(in the rows, 128 means zero)
The rows of T fall into 4 groups, and each row is roughly a mix of its group's hidden directions.
T, 136 rows:
[[143 153 123  88 101 109  78 137 159  98 116 141]
 [ 86 116 115 118 154 116 108 106 114 154  73 150]
 [134 145 124  95 112 113 145 120 192  85 125 138]
 [157 159 138 137 170 121 160 145 161  89 112 147]
 [129 111 116 163 167 111 137  96 126 170 168 112]
 [ 57 103 120 107 115 143 118 103 152 111 124 120]
 [102 103  63 131 138 135  92 150 119 106 134 138]
 [179 165 165 121 109 108  93 133 151 117 114 134]
 [114 139 145 162  92 125  73 117 159  97 125 115]
 [136 115 174 146 106 109 145  82 142 171 123 113]
 [ 92 110 101  95 123 180 109 132 132  94 112 146]
 [148  81 124 119 107 128 160 158  92 152 158 110]
 [146 123  98  77 105 160  79 125 123 133 136 145]
 [156 154  98  91  99 151 105 161 121  98 153 134]
 [167 135 112 141 159 104 182 139 156 116 157 130]
 [119 197 135 128 166 137 131 136 136  92 115 142]
 [105  82 110 121  89 145  72 138 120 119 122 124]
 [ 99 122  91  97 110 123  84 167 102 105 127 127]
 [116 111 152 164 122  77 107 153  95 145 130  98]
 [ 94 152  97 110 100 120  78 154 106 105 111 132]
 [145 110 149 168 118 143 143 137  97 149 177  94]
 [170 122 129 101 134 122 177 155  97 153 157 122]
 [124  96 118 149 139 142 161 117  85 178 102 139]
 [145 133 144 154  85 131 153 146 125 115 181  92]
 [119 149 115 161 152 115  83  81 125 166 123 135]
 [129  90  70 105 148 149 144 125 115 148 164 135]
 [127  96 151 127  74  92  86 127 132 141 114 111]
 [163 146 158 127 101 120  77 165  99 125 134 115]
 [ 72  85  94 113 161 144 122 124 111 134 113 137]
 [100  86  95 104 121 156 134 152 141  86 108 144]
 [115 132 135 117  93  63  97 107 142 153 116 117]
 [143 181 139 158 152  96 149 129 158 103 151 119]
 [152 154 158 119  91  95  97 143 160  99 144 110]
 [134 169 148 146 124 110 110  74 163 145 103 140]
 [153  85 135 129 133 145 174 157 109 134 169 109]
 [111 111 123 134 119 107  86 159 143  88 169  98]
 [157 151 136 136 129  77  76 161 120 122 139 117]
 [ 99  98  97  97 145 168 139 136 109 125  92 157]
 [138  95 117 177 115  92 122 145 131 127 170  97]
 [ 93 151 116 140 103  90  81 129 109 136 154 100]
 [148  86 119 143  89  91 126 149 138 126 167 100]
 [114  83  98 119 132 127 152 132 131 130 190 102]
 [138 180 138  96  97 132 133 137 111 128 177 105]
 [132  77 112 165  82  96 131 131 119 152 126 115]
 [105 104 151 115 201 137 157 121 127 137 116 132]
 [143 155 151 101 118 106 133 125 188  88 113 136]
 [153 125 139  99  82 131 151 149 159  93 162 113]
 [116 105  95  86 141 161  90 133 107 133 100 156]
 [112 137 100 144 108 161  91  75 131 154 113 146]
 [ 96 105 129 132  83 155  96 160 115  90 120 116]
 [155 120 132  96  95 121  82 134 145 122 177 108]
 [139  93 141 102 151 152 169 127  93 170 146 122]
 [127  78 117 160 139  84 130 155 136 117 159 102]
 [137 129 152 167 165 138 136  82 122 176 117 135]
 [147 168 104  92 105  75 155 129 134 142 127 137]
 [116 120 124 118 176 138 167 124 151 110  82 159]
 [110 141  78 120 127 178 106 152 106  97 133 143]
 [ 98 121 146 155 110 135  96 145  75 143 148  94]
 [ 98  93  85 125 145 149 104 150 141  85 148 128]
 [122  97 103 111 180 133 161 105 155 135 106 156]
 [128 139 113 124 147 183  87 150 113  96 106 153]
 [124 103  85 113 127 151 191 124 137 126 159 131]
 [137 154 157 129 145  75 164 100 141 162 117 124]
 [150 122 161 166 124 124 110 176 136  80 122 116]
 [126 133 161 169 120 144 130 125 120 128 185  86]
 [169 154 157  92 139 134 143 107 136 153 175 117]
 [ 87 154 100 139 129 166  80 122 112 109 108 143]
 [112 104 145 169 165 105 175 152 107 130 129 110]
 [146  55 133 116 113 139 141 119 132 155  99 142]
 [114 103 124 126  64 118 107 114 163 113  94 134]
 [164 159 136 103 132 147 139 142 131 114 192 111]
 [159 101 130 144 125 123 151 137  86 176 163 109]
 [141 108 141 167 147  84 171 143 105 157 111 122]
 [111  86  74 154 163 148 125 106 143 131 135 143]
 [110 132  84 158 133 145 138 121  78 163 156 122]
 [ 95 116  99 123 169 161 117 103 161 104 108 154]
 [117 175 117 147 149  74 107 153 133  98 135 120]
 [134 128 112  83 120 117  94 174 129  91 100 146]
 [128 110 140 170 162 117 151 112  95 179 110 128]
 [113 132 111 176 135 157  79 114 130 116  92 149]
 [ 94 132 153 114 131 178 114 103  98 150  91 139]
 [167 166 110 105 128 114 156 144 161  97 162 132]
 [159 105 125  99 138 139 177  99 159 147 107 156]
 [171 128 185 136 136 112 151 115 173 123 125 124]
 [104 108 115 119 139  82 127 138  79 174 126 115]
 [101 132 128  81 110 186 118 135 104 116 104 141]
 [112 132 128 159 114  93 164 116 153 120  72 144]
 [117 124 101 148 116  82  77 152 147  94 129 122]
 [132 145 115 113 149 136 157 123 169  94  84 166]
 [129 106 144 141  83  98 153 124 134 143 172  88]
 [143 114 176  96 105 168 140 143  89 146 113 123]
 [102 105 180 136 175 133 170 125 126 130 117 115]
 [151 181 143 126 106  94 117 124 170 101 109 138]
 [103  87 152 121 132 146 128 160  72 143 134 105]
 [112 113 133 162 165 121 143  75 143 166 149 116]
 [119  91 139 148  77 116 120 123 130 137 171  88]
 [141 125 128 110  84 142 120 162 107 114 182  98]
 [104  94 111 114 135 135 107 126 143 114  64 160]
 [154 147  84 178 109  95 125 124 158 113 122 143]
 [121  79  97 151 110 132 145 161  80 143 127 123]
 [167 110 103 147 114 120 158 151  92 158 165 117]
 [113 109 158 186 107 109 108  98 139 147 134 101]
 [143 152 163 128 161 113 179 127 115 150  89 142]
 [143 159 120  90 124 165 122 168 125  80 138 138]
 [151 137 112 104  95 124 166 154 161  84 112 146]
 [121 174 133 160 127  80 143  88 152 145 126 123]
 [120  80  95 113  94 168 110 118 113 146 158 121]
 [111 132 163 161 157 105 149 106 104 173 142 103]
 [109 106 156 133 107 135 134 101  97 178  85 130]
 [121 110 162 172 168 122 166  98 135 155 130 116]
 [156 119 123 118 116 124 111  87 175 141 180 116]
 [176 160 178 149 112  99 119 128 150 125 138 114]
 [144 114 124 133 147 140 168 180  85 121  99 143]
 [125 109 137 126 145  61 136 150  98 161 107 121]
 [155 167 142 138 161 106 182 126 111 156 140 126]
 [161 132 120  95 121 173 160 105 169 116 131 152]
 [131 123 113 100 132 172  90 137 158  80 121 148]
 [ 99 141 151 131 125  92 133 102 189  99 117 121]
 [150 190 154 128 147 139 147 154 134  88 139 127]
 [145  93 116  91 128  85 169 123 134 164 111 139]
 [116  79 105 123  82 122  91 139 106 144 148 109]
 [123 167 150 167 116 130  94 147 137  84 150 106]
 [150 117  98 155 135  88 150 137 180  96 126 139]
 [106 117  69 126 155 144 156  91 133 152 138 146]
 [163  90 102 111 157 156 121 123 104 167 156 136]
 [131  72 118 139 117 110 138 133  88 178 114 125]
 [142 131 125  97 118 176 122 170 130  75 141 133]
 [164 127 170 147 150 130 156  86 163 151 125 133]
 [114  74 132 148  91  98 100 125 136 138 151  97]
 [152 170 111  81 138 145 114 134 158  92 144 146]
 [135 148 150 187 165 152 155 117 149 105 137 125]
 [143  68  87 133  81 132 140 128 133 140 141 129]
 [144 177 132  86  96 116 122 154 118 113 164 113]
 [150 116 106 110 101 153 111 173  76 133 149 123]
 [151 114 127  74  70 130 107 124 154 123 120 137]
 [163 118 137 112 174 140 187 141 130 130 113 150]]

In each list below, four rows fit none of the groups, and each other row fits one group, some only roughly. Which are they? Name them in the order they come.
    K115: [161 144 122 110  81 137 107 115 138 136 185 111]
    K230: [118 118 132 108 179 146 178 144 111 126  93 150]
    K802: [149 112 156 129 182  90 155 118 127 165 114 131]
    K326: [127 133 141 145 135 104 191 112 178 108 123 128]
    K57: [ 93 116  96 112 172 137 138 128 166  85 142 135]
    K172: [117 177 149 150 153  86 100 126 157 102 123 121]
    K851: [112 106 103 160 104 107  94 106 108 167  93 137]
    K204: [171 187 122 128 135 135 163 135 120 129 166 127]
    K591: [ 80  90 115 165 134 141 159 124 133 113  89 137]
    K830: [144 124 132 131 158 139 142 122  81 179 169 113]
    K621: [ 85 131 126 110 131 184 119 129 146  78 128 131]
  K802; K57; K591; K621
    K550: [128 121 124  99  98  97 132 185 103 110 155 103]
    K633: [131 168 160 135  92 171 101 130 134  97 149 113]
    K382: [112  88 126 121 143 163 168 159  89 127 102 137]
    K293: [ 73 116  88 154 140 118 122 131  90 143 151 110]
    K135: [128 123  74 119 160 165  88 138 127 105 131 154]
    K320: [109  93 102  72 121 151 161 125 106 152 141 130]
    K157: [ 92 105  78 139 182 107 114 128 115 138 130 134]
    K645: [112 118 101 196 155 107 135 115 148 120 150 117]
    K51: [186 119 148 142  91 115 119 118 117 171 147 117]
    K18: [112 106  74 118 122 170 135 142  82 140 135 139]
  K550; K135; K320; K51
    K55: [140 112 136 164  88 100  78 137 102 152 125 111]
    K181: [128 148 153 158 158  69  95 127 153 118 117 121]
    K207: [118  92 107 128 102 106  82 106 112 172 145 113]
    K966: [125  92  74 111 118 113 150 111 110 175 131 139]
    K850: [144 188 181  95 136 122 136 129 137 118 115 130]
    K328: [ 97 117 116  97 141 104 143 137 175  83 103 141]
    K577: [ 96 113 156 147 140 152  99 151  75 133  97 122]
    K898: [140 173 177 153  93 106 131 116 156 113 121 114]
    K442: [160 110 119 112  53 127 101 136 129 134 139 123]
    K332: [179 152 153 155 137 148 110 142 156  90 150 126]
  K55; K966; K442; K332
    K965: [120 126 160 125 103 198 100 107 122 126 111 133]
    K551: [112 159 190 133 142 153 165 114 125 125 102 126]
    K692: [137 177 163 103 124 160 164 114 134 122  97 147]
    K92: [125 100 111 119 114  94  99 175 148  81 135 119]
    K180: [ 95  82 120 105 127 144 166 102 141 141  89 146]
    K377: [114 130 142  95  62 148 119 141 139  96 145 109]
    K553: [168 103  98 121 112 163 103 128 148 117 177 128]
    K636: [170 140 127 122 122 103 158 126 103 176 168 113]
    K307: [140 145  73 113  87 137 145 152 114 116 169 125]
    K710: [182 124 121 136 140 158 166 124 110 160 165 131]
  K551; K692; K92; K180
    K5: [ 87 149 132 143 137 137  59 103 132 121 139 116]
    K711: [104  75  94  81 153 144 119 145 124 118 133 136]
    K609: [120 150 169 154 113 132 109 159  98 110  77 129]
    K694: [ 91 138 114  79 167 161 137 121 134 110 105 152]
    K214: [143  83  92 132 130 109 138 116 149 143  81 162]
    K510: [144 134 124 109  69 149  90 107 127 144 164 115]
    K991: [ 96  89  96  89 147 144 168 132 104 145 129 135]
    K724: [163 172 137  80 121 138  94 156 125 105 139 134]
    K274: [ 98 102 130 118 106 125  81 159  97 120 158  96]
    K472: [123  75 126 139 154 110 169 110 160 137  96 143]
    K571: [ 98  96 129 173  89 137  87 128 106 134 130 106]
    K61: [145 162 155 131 186 112 132 150  99 136  98 141]
  K694; K991; K724; K61
    K131: [ 89 151 138 136 117 119  59 121 111 129 101 124]
    K708: [164 188 109 126 101 123 116 160 122 100 144 133]
    K856: [134 124  92  91  81 163 115 157  98 119 139 134]
    K106: [131  97 179 101  92 112 128 105 139 158 141 101]
    K785: [114 161 181 164 114 121 152 100 144 128  95 122]
    K755: [168 160 187 119 153 110 153 123 144 134 116 129]
    K341: [179 161 143 120 147  87 128 108 132 168 121 140]
    K696: [103 136 146 154 187 109 170 133 144 106 114 127]
    K216: [ 71 105 139 131  94  93 103 122 117 139  99 111]
    K997: [133 136 121  74  97 174 133 125 141 107 101 155]
    K942: [120  63  94 118 111 117 140 152 109 139 157 112]
  K755; K341; K696; K942
    K602: [ 95 160 141 170 137 110 139  88 144 137  87 137]
    K693: [143 129 133 140 119 100  59 124 163 110 150 115]
    K504: [ 83  94  85 133 128  91 139 154  96 135 126 119]
    K226: [187 150 146 118 107 156 159 101 147 146 129 144]
    K503: [130 172 112 119  77 117  96 122 137 119 169 111]
    K431: [164 146 131 109  92 113  78 154 112 128 161 113]
    K399: [141  97 128 148  81 167  96 118 157 104 149 119]
    K936: [117  90  91 113 135 134 141  79 139 171 118 147]
    K672: [115  85  93 150 139 156  92 134  86 149 125 133]
    K756: [142 121 108  97 105 138  63 140 104 141 158 121]
    K193: [153 150 157 149  87  82 105 133 150 119  97 127]
  K693; K504; K672; K193
